In the data rows, 50 means zero.
Here are some points:
47,53,42,48,55,42,91,53,66,48,48,39,50,47,41,46,49,54,52,48,52
30,40,99,44,51,6,93,49,63,49,49,60,19,48,48,51,53,56,29,6,52
16,70,56,57,52,53,11,51,37,50,57,45,44,25,20,50,55,44,42,60,42
97,49,60,53,51,7,24,52,44,48,50,37,68,74,69,97,51,46,59,95,62
13,46,87,46,49,45,54,48,66,47,70,59,21,30,33,37,50,54,29,35,39
44,34,49,49,50,30,66,49,58,46,52,50,47,55,54,44,52,47,49,34,51
51,54,25,52,46,33,63,57,66,49,38,72,50,42,34,51,51,60,46,51,50
9,64,59,48,51,64,22,52,50,46,40,63,47,24,35,48,47,49,48,63,39
95,49,51,51,50,26,36,51,43,57,54,61,69,60,70,46,48,50,58,51,46
3,50,80,49,49,69,17,48,46,45,73,23,37,35,47,52,53,46,35,55,41
69,42,83,52,49,57,15,51,47,50,53,67,68,72,69,47,53,44,50,21,51
22,52,35,46,50,45,24,51,27,51,67,81,45,38,10,63,51,33,28,90,46
99,48,19,64,54,58,71,53,44,49,22,24,77,62,70,50,48,47,85,42,72
80,46,74,54,50,0,72,51,55,48,40,37,69,87,73,77,49,54,64,73,63
99,74,27,60,50,46,48,51,43,53,15,28,54,99,81,54,51,47,86,61,69
14,59,56,42,51,54,38,50,43,48,57,55,21,31,25,72,49,46,60,72,25
17,45,43,51,50,44,74,53,58,48,60,48,28,29,41,43,45,58,40,0,39
47,56,27,50,51,55,95,47,58,54,37,39,51,56,40,49,52,55,50,40,48
18,59,19,39,49,59,0,48,39,54,74,54,43,33,37,48,49,50,58,79,40
12,38,96,51,51,59,96,51,52,52,66,45,36,19,43,40,50,58,47,0,33
3,50,10,38,49,53,70,49,54,50,77,19,33,16,13,53,48,66,19,55,36
97,30,47,50,52,40,57,48,60,50,59,24,77,70,70,13,53,58,56,0,72
64,48,24,57,49,30,69,53,43,50,33,74,50,52,35,53,50,52,47,84,48
35,49,72,47,48,38,70,49,64,46,43,22,44,44,52,46,52,70,39,51,39
57,59,35,49,49,57,69,50,52,47,35,27,63,51,52,68,49,53,56,59,59
10,45,46,41,51,30,24,45,45,46,57,86,43,43,31,66,48,37,34,83,36
27,27,79,46,50,15,92,49,67,52,60,49,44,38,47,41,51,51,32,38,50
14,47,72,47,51,31,60,50,48,46,57,52,35,42,51,62,48,49,32,70,45
19,66,47,51,52,51,41,49,46,47,43,77,47,25,46,49,49,54,31,80,38
31,54,50,51,45,44,86,51,72,49,43,40,31,50,45,54,55,55,44,59,46
66,59,0,54,44,62,41,51,26,48,52,41,59,57,18,61,48,40,70,81,68
60,83,0,51,48,93,25,56,30,52,53,33,52,64,40,65,53,47,61,88,67
3,53,70,43,49,51,55,56,64,49,54,42,24,21,36,56,50,58,32,95,43
20,50,51,40,54,37,56,50,56,51,49,47,42,18,36,55,48,48,30,67,38
64,52,56,51,45,85,0,47,32,50,61,50,62,58,55,41,53,46,63,19,56
26,50,61,49,45,54,58,51,49,52,34,49,31,40,55,61,50,47,27,74,47
74,69,59,49,48,65,0,50,29,52,49,70,69,71,64,43,49,44,71,48,57
99,78,30,58,49,78,0,48,26,53,50,42,78,83,59,71,50,50,65,85,73
7,44,84,38,51,58,52,50,52,44,79,4,43,30,42,35,51,52,47,31,44
53,50,58,51,49,29,26,54,45,49,66,47,49,70,55,58,47,45,67,91,50
68,51,15,56,50,43,45,47,43,52,47,93,48,50,39,46,54,36,47,80,50
10,51,50,40,54,81,79,54,65,47,45,29,49,31,50,31,51,51,38,5,52
28,51,51,54,47,41,55,51,48,51,44,87,36,28,18,73,50,51,49,71,30
76,46,30,51,51,38,96,51,52,46,38,97,45,46,33,35,57,51,48,37,46
62,47,4,59,49,44,78,50,51,49,55,20,72,59,47,69,44,53,44,98,63
5,51,19,49,54,71,62,49,50,50,55,49,25,26,16,62,50,54,51,99,45
1,56,51,50,52,92,84,48,64,49,48,48,27,35,11,23,49,61,32,0,40
99,38,12,60,52,16,95,54,55,46,31,64,79,96,71,58,47,53,66,89,65
23,62,76,45,49,54,70,49,57,48,54,44,41,40,46,68,52,55,41,94,43
13,57,72,37,51,45,59,55,58,50,49,39,30,21,49,58,48,53,28,78,32
63,51,45,52,46,71,0,49,52,47,53,87,50,58,45,37,49,39,57,12,52
50,45,72,51,52,44,90,53,63,53,40,47,53,50,63,53,51,47,47,18,53
22,60,89,51,50,64,45,45,40,51,55,33,47,39,52,52,43,50,48,36,37
Then 40 other points, each followed by its number:
0,52,17,52,47,53,64,51,59,43,59,26,39,22,4,45,48,54,39,15,33 0
99,34,5,56,51,22,8,51,36,46,56,61,88,91,60,48,48,23,71,91,71 1
16,73,14,45,56,60,86,52,63,50,26,76,54,52,20,60,53,57,33,99,52 2
41,38,58,52,50,24,57,46,54,49,51,71,40,35,46,53,50,54,46,57,39 3
79,44,77,48,50,7,82,49,56,51,49,24,60,60,55,45,51,56,56,47,62 4
99,30,5,65,47,36,53,48,42,58,49,99,77,63,39,35,50,40,62,20,65 5
41,39,80,39,48,46,76,50,71,42,57,4,50,47,55,41,46,61,53,32,43 6
13,43,64,50,46,31,24,49,48,50,58,76,29,38,40,43,48,47,44,99,33 7
42,45,41,38,50,52,34,51,46,50,73,6,41,42,51,55,49,50,50,54,51 8
99,49,55,64,47,25,99,51,69,46,44,20,86,86,99,51,50,60,85,24,74 9
27,68,57,40,52,90,41,46,45,45,55,42,32,33,27,34,45,51,40,30,41 10
93,70,79,52,49,52,43,48,47,51,36,31,72,82,77,52,50,45,60,52,55 11
55,51,27,46,52,45,51,47,43,46,47,63,56,49,38,74,48,40,49,80,54 12
59,48,74,51,52,45,57,51,71,50,59,29,55,59,82,47,49,54,47,30,55 13
29,47,47,51,51,50,0,49,43,51,60,76,38,31,13,57,49,40,39,85,46 14
11,32,52,43,53,18,72,52,49,54,46,68,61,31,53,52,49,66,41,61,38 15
85,58,41,56,48,47,66,54,49,46,25,42,75,93,80,53,50,53,85,53,79 16
52,35,52,53,54,37,67,53,55,52,46,94,49,35,45,41,55,53,43,32,48 17
90,73,54,56,49,58,2,48,26,51,35,88,74,76,64,56,54,43,63,97,52 18
50,45,75,50,53,53,53,52,49,47,46,35,52,51,58,54,52,56,49,50,52 19
14,46,56,50,58,64,0,52,33,54,66,84,48,18,26,52,50,27,29,63,44 20
44,57,43,50,48,43,77,52,54,50,46,55,50,55,54,60,53,52,48,56,47 21
74,44,13,54,50,44,51,53,46,49,46,30,65,69,55,55,45,55,63,66,62 22
69,50,63,54,47,91,23,46,32,45,61,28,59,95,92,32,48,38,62,0,48 23
5,46,64,37,50,55,68,50,70,45,64,0,36,9,54,29,51,58,37,22,42 24
70,54,8,52,50,57,45,51,45,50,57,24,59,66,56,51,52,52,64,49,59 25
17,55,34,46,51,53,41,49,41,53,60,46,49,45,23,64,52,40,45,77,55 26
37,48,0,52,53,42,60,50,54,51,52,72,53,39,33,63,47,48,33,87,42 27
53,51,34,49,54,63,75,48,57,51,52,49,48,55,32,38,54,58,48,9,49 28
0,43,99,47,49,85,22,50,42,54,66,42,29,43,52,25,54,50,29,0,34 29
21,53,65,49,47,40,43,51,49,50,52,33,45,39,47,57,45,53,44,99,50 30
75,64,0,58,53,84,5,49,42,55,54,72,59,75,34,53,46,44,51,55,59 31
50,32,71,54,52,24,79,51,51,47,52,14,74,65,83,63,48,62,61,63,65 32
49,32,88,48,52,25,71,52,69,51,53,45,52,53,63,50,50,58,49,38,48 33
88,11,21,56,49,43,84,49,57,60,41,99,51,60,50,32,53,52,52,46,50 34
12,44,43,48,50,59,76,49,51,43,70,0,32,38,47,31,49,63,39,0,39 35
0,28,75,38,50,50,78,46,70,53,51,30,22,5,42,29,51,64,35,10,42 36
65,49,62,60,46,38,45,52,49,45,39,35,55,75,76,49,51,49,62,57,55 37
99,63,54,66,52,99,67,47,45,52,36,17,81,85,76,23,49,56,76,3,82 38
49,47,37,54,46,41,47,48,49,50,52,35,56,63,54,66,50,52,50,60,54 39
Which of these numbered points is nearest to each point below, ignoring the 3 directions in which the first points spread most? Its number follows each.
29,53,32,42,49,39,96,46,51,51,53,50,47,55,31,50,54,62,43,74,50 > 26
18,63,99,53,49,38,54,52,62,49,37,90,31,38,43,57,50,57,42,91,30 > 18
25,52,57,37,51,33,48,50,47,50,47,21,42,33,59,67,47,47,46,99,45 > 30
35,67,0,49,48,99,48,51,52,50,60,33,47,37,0,39,52,45,45,13,50 > 0
77,51,46,57,45,39,52,51,41,51,53,19,74,94,76,64,49,47,82,77,55 > 9
24,55,32,53,51,20,86,52,57,54,38,86,36,50,9,68,49,54,31,89,56 > 14
28,66,35,53,50,47,23,50,42,52,36,99,32,18,19,66,48,44,46,98,47 > 17
22,62,99,46,49,45,60,52,59,46,28,75,33,23,45,50,48,56,51,82,39 > 18
12,61,7,50,52,64,95,61,47,48,25,59,47,37,35,66,53,60,45,85,39 > 2
11,47,56,40,46,60,55,50,52,50,62,52,35,14,22,60,50,58,31,65,39 > 12
60,26,74,56,49,54,98,49,52,47,51,32,67,93,99,15,49,45,77,0,57 > 23
79,49,80,63,45,50,0,55,30,51,28,99,61,69,68,52,50,40,46,63,55 > 18
19,92,84,44,49,59,41,53,53,47,47,46,54,38,48,71,48,47,54,77,48 > 11
99,60,46,50,49,36,53,47,51,50,32,46,50,88,71,68,47,45,78,91,57 > 37
42,50,0,52,48,47,24,45,28,50,65,99,35,36,0,47,49,24,54,99,45 > 5
46,62,84,46,51,59,29,45,49,50,30,70,43,41,52,51,51,45,54,72,55 > 18
36,59,49,43,45,61,41,52,40,46,55,38,39,38,32,68,51,48,49,99,49 > 19
45,58,66,43,48,86,89,44,56,49,53,9,46,43,53,52,50,59,46,1,45 > 38
17,50,52,44,46,49,16,52,38,47,47,82,32,26,32,63,49,52,43,74,35 > 3
9,50,31,50,49,62,76,47,54,52,41,99,19,30,0,47,52,48,34,61,18 > 34
91,49,37,55,51,52,18,49,30,53,83,13,70,98,70,54,51,43,62,59,65 > 8
76,29,66,62,49,45,46,51,47,50,49,62,99,95,99,37,47,41,72,0,72 > 15
65,53,32,56,50,52,0,48,36,54,48,88,74,51,47,68,49,34,51,99,65 > 20
99,45,0,57,51,47,77,53,38,52,49,53,67,84,49,46,51,37,68,51,58 > 28
99,45,72,55,52,11,83,50,57,46,28,89,61,60,79,72,52,51,56,65,61 > 18
76,32,76,56,51,25,0,44,54,50,49,99,60,58,67,55,48,44,45,99,58 > 7
30,61,61,48,47,48,33,47,54,53,64,37,47,39,51,63,49,47,40,75,52 > 13
84,40,49,57,50,34,71,51,59,47,57,46,47,69,74,70,47,48,59,69,67 > 13
18,52,36,44,52,57,43,49,42,46,54,42,38,36,37,48,52,50,46,62,44 > 22
20,46,63,49,50,48,45,51,47,50,52,16,52,52,60,54,47,49,49,59,46 > 30
86,39,78,56,47,38,44,46,53,49,47,48,61,55,70,49,50,49,64,72,55 > 33
99,53,21,52,52,43,73,47,54,55,40,62,72,57,66,45,47,55,58,36,57 > 27
73,59,49,53,54,81,66,53,57,47,19,30,70,46,84,34,53,54,69,10,61 > 38
69,59,0,45,52,48,82,51,59,49,52,25,55,66,38,56,49,58,67,46,55 > 25
56,64,49,52,48,62,0,48,37,51,52,44,58,55,45,63,51,47,53,54,49 > 39
61,38,89,53,53,23,35,49,37,47,58,50,62,72,84,57,50,52,64,65,42 > 33
47,75,0,54,55,76,86,56,48,47,35,56,50,48,0,67,49,53,54,48,57 > 28
99,37,61,58,41,41,0,48,29,45,36,89,91,92,91,38,55,51,69,24,73 > 15
12,50,58,43,51,70,21,48,52,50,27,70,26,14,30,46,50,51,42,62,26 > 36
13,80,77,53,46,61,28,46,53,55,49,33,43,35,44,64,45,54,46,61,44 > 11
90,48,29,52,47,54,68,48,46,49,51,54,62,55,50,14,52,54,56,2,63 > 28
29,51,51,52,54,70,96,48,67,53,56,13,41,32,44,51,51,52,50,14,44 > 25
88,36,61,60,50,15,44,49,49,52,50,70,44,67,77,57,49,45,60,99,55 > 7
57,30,55,56,51,8,58,49,58,54,35,73,47,46,50,51,47,51,47,60,43 > 3
39,46,66,47,52,77,85,51,64,49,54,32,48,48,55,8,51,64,44,0,46 > 10
0,52,61,56,54,86,10,53,44,51,56,62,39,15,42,26,51,46,31,5,46 > 27
94,95,0,59,52,62,32,53,36,48,17,31,67,94,76,64,49,49,90,98,70 > 16
55,17,47,50,50,29,95,51,60,50,63,0,56,65,67,41,51,63,46,19,55 > 8
39,33,4,46,51,29,69,49,59,47,51,60,43,21,12,55,53,52,26,58,37 > 27
34,46,59,42,50,68,42,53,50,44,69,48,46,27,44,32,54,50,58,0,43 > 12
86,53,91,46,53,22,49,50,44,48,74,23,58,72,75,49,52,49,56,53,47 > 4
25,42,92,50,53,30,51,46,49,47,60,75,35,39,49,64,50,45,35,75,41 > 33
54,46,30,52,49,47,54,51,54,56,53,86,56,43,34,40,51,51,46,2,49 > 5
17,45,70,48,48,54,75,44,69,50,48,29,26,32,34,51,50,58,37,54,45 > 19
21,56,48,39,52,53,66,53,59,43,53,46,24,19,40,48,48,55,32,54,50 > 36
22,48,99,57,51,32,5,46,44,51,63,70,26,29,51,47,49,44,48,53,30 > 7
43,24,87,50,49,54,56,51,61,52,52,79,34,21,47,25,52,58,34,0,41 > 17
49,38,74,52,49,51,59,50,64,51,58,46,50,51,70,32,50,52,50,29,50 > 13
99,54,61,60,54,35,0,43,24,56,38,47,92,93,66,68,49,33,81,80,71 > 33
40,55,0,52,46,45,68,50,52,49,56,98,33,8,0,69,51,47,49,99,39 > 5
30,56,67,48,50,15,49,50,57,49,55,47,41,41,33,62,54,52,46,82,48 > 4
48,64,34,54,49,54,52,49,44,49,49,33,53,50,49,48,51,51,54,68,56 > 22
